Which row each row swaps with, under one turn or mirror
The rows were stretched afterwards, more along some directions than others.
lakof: [-20 -18   2  25  11  -8  15 -27   4  -6   2   4 -13 -22  10   5 -28]
zuron: [  8  -2   7  32   6  25   5  -7  -4  16   2 -13  -4  -7   7 -10 -14]
Radot: [-24   5  17   7   0 -20  -7 -21  -6 -28   9   5  -9  -7 -15  18  -9]
Mugu: [-15 -11 -23  11   5   1   8  -5  -2  16   2 -11   4  -5   6  12  -9]
nep: [ 14 -20  -8  18  14 -11  -1  -6 -27  15 -10  13 -12 -33  -3  -7  -5]
sedip: [ 11 -21  -2  20  -4  -6   1  10   1  31   5 -11  18 -11 -22  -9 -25]
Rubu: [ 20 -21   4   5   2 -12   2  19 -21  14 -28  19   6 -24  -9  16  -8]
gozul: [-12 -25   7  20   7 -47  -4   5   3 -24  -1   3  19 -25 -23  10 -21]
Fomi: [-17 -30  -4  29  16 -17  -5 -26 -12 -17 -22   5 -31 -23   7   7   3]
Dofe: [  3  10   2  32  11  14   4  -9 -12  26  -4  -3  -5  -8 -11 -13 -14]
sevol: [ -2 -28  33  36  22   0  -5  -9  -9 -11  -7  21   3 -54 -19   8 -19]
daz: [-12 -12  10  10  11   5  15 -15  -2  -2   2   8 -10 -21 -13   0 -14]
tirug: [-18   7  -2  36   9  -4  -6 -24   8 -22  23  -1 -15 -19  -5  20 -11]
vego: [-10  16   2   9  -9   2 -11 -10 -21  -8 -11   8 -23 -19 -14  18  -2]
mil: [-12   0 -12  22 -30   0  -9  10   6   5  16 -14   2 -14 -31   6 -10]
Nerub: [ 10 -11  -2   4  -2 -28   9   4 -20  -6   6   9  -6 -18  -9 -22  -1]
rav: [ -3   3  31  30  15 -12 -15  -5 -28  -4 -13  -2  10 -12 -20 -15  10]
Zava: [ 10  14   8  12 -11  -6 -16  16 -23  -1  13   3  16  -7 -27   8  -8]
Dapa: [ -3 -21  34  40  -1  -3 -27  -6 -13  -8 -10 -11   9 -24 -25  -5   2]
ridab: [  6  10  19  20   3  -1  -7  10   8 -14  -4  -4   3  -6 -21  -8   4]
Kuvu: [ -1   9  31  17   8 -14 -11   0 -13 -23   3   8   3 -13 -16 -13   4]
tuf: [  7  -8  -7  32   4   4 -21 -11 -14 -12  -3   2  13 -32 -41   8  -7]
vagu: [-17 -29  26   6  -5 -25  14  12 -19  -3   2   3  -1 -23  -5   4 -16]
lek: [ -7 -26  27  29  18 -22   2 -28  -2 -16  -6  18 -18 -22 -24   2 -18]
peti: [  4   4  32   9  -4  -8 -20   5 -23  -7   7  -6  12  -6 -21  -8   6]
masud: [  1  -3   7  28  -1  -8 -14  -1  -8  -3 -13 -23  10  11 -10   1  11]
dok: [  6 -16   8  18  13   6  -2   5  -4  21  -3  -2  11 -27   5 -28   7]
fita: [  4  -2  -2   9 -20  -9 -15   4 -12   0   7 -22  16   3 -13  -7  -5]
gol: [  8   2   7  23 -14  23  -4   3   1  27  -6  -9 -13  -1 -14  11 -17]
Fite: [  5 -14  13  30   7  25   1   7 -29  16   0 -10  21 -12   2  -6  -2]
peno: [-11  -4   6  21  16 -38  -5 -26   3 -33  -8  21 -18 -31   0   4  -3]
maral: [ 11 -25   8  23  -1 -27   1  -3  18  -5   8   2   5 -11 -17  26 -35]
Gebes: [-13  -6  11  17  13 -19  -7 -29   5 -26 -11  10 -23 -17 -23  12 -11]
gitag: [-14  -6  -8  29   8 -16  -2 -44  -6  -9 -11   8 -38 -12  -1  -1  -6]
rure: [  1 -28  29  31   1  -4   3  23   9   1  -7   1  14 -19  -3  16   1]
tufog: [ 11 -16  19  29  18 -14 -10  -5 -22 -21  -9  10  -3 -28 -31   2  -3]
fet: [ -2 -32   7  21  12 -44 -10  -6   1 -34  -9   6   6 -26  -3  24 -10]
temuz: [ 15 -14  14  17   0  17   1  10   4  15   7 -15  21   5  -3   5 -12]
Fosa: [ -4 -39   8  25  18 -30  -6 -13   4 -13   4  25 -14 -45 -29   9 -30]
Kipap: [  0   1   8  22  14  27   7 -10 -12  17   6  -1  -3 -13  11 -21  -2]
boze: [ -6 -24 -21   0 -10  -1   7  -2  -6  13  12  -9   1 -14 -16  15 -28]
Tal: [-11 -31   1  23  22 -22   4 -32   1  -4 -18  14 -21 -37   2  -4 -18]
nifor: [ 14  -7  10  26  26   1   6  -9  -4 -13  12  11  -2 -14  -1  -8  10]
Lazo: [-14 -16 -11  10 -21  -6  -5 -15 -16   2  -1 -30  -1   9  -9   8  -4]

temuz swaps with fita
Mugu swaps with gozul
Gebes swaps with Tal
masud swaps with sedip

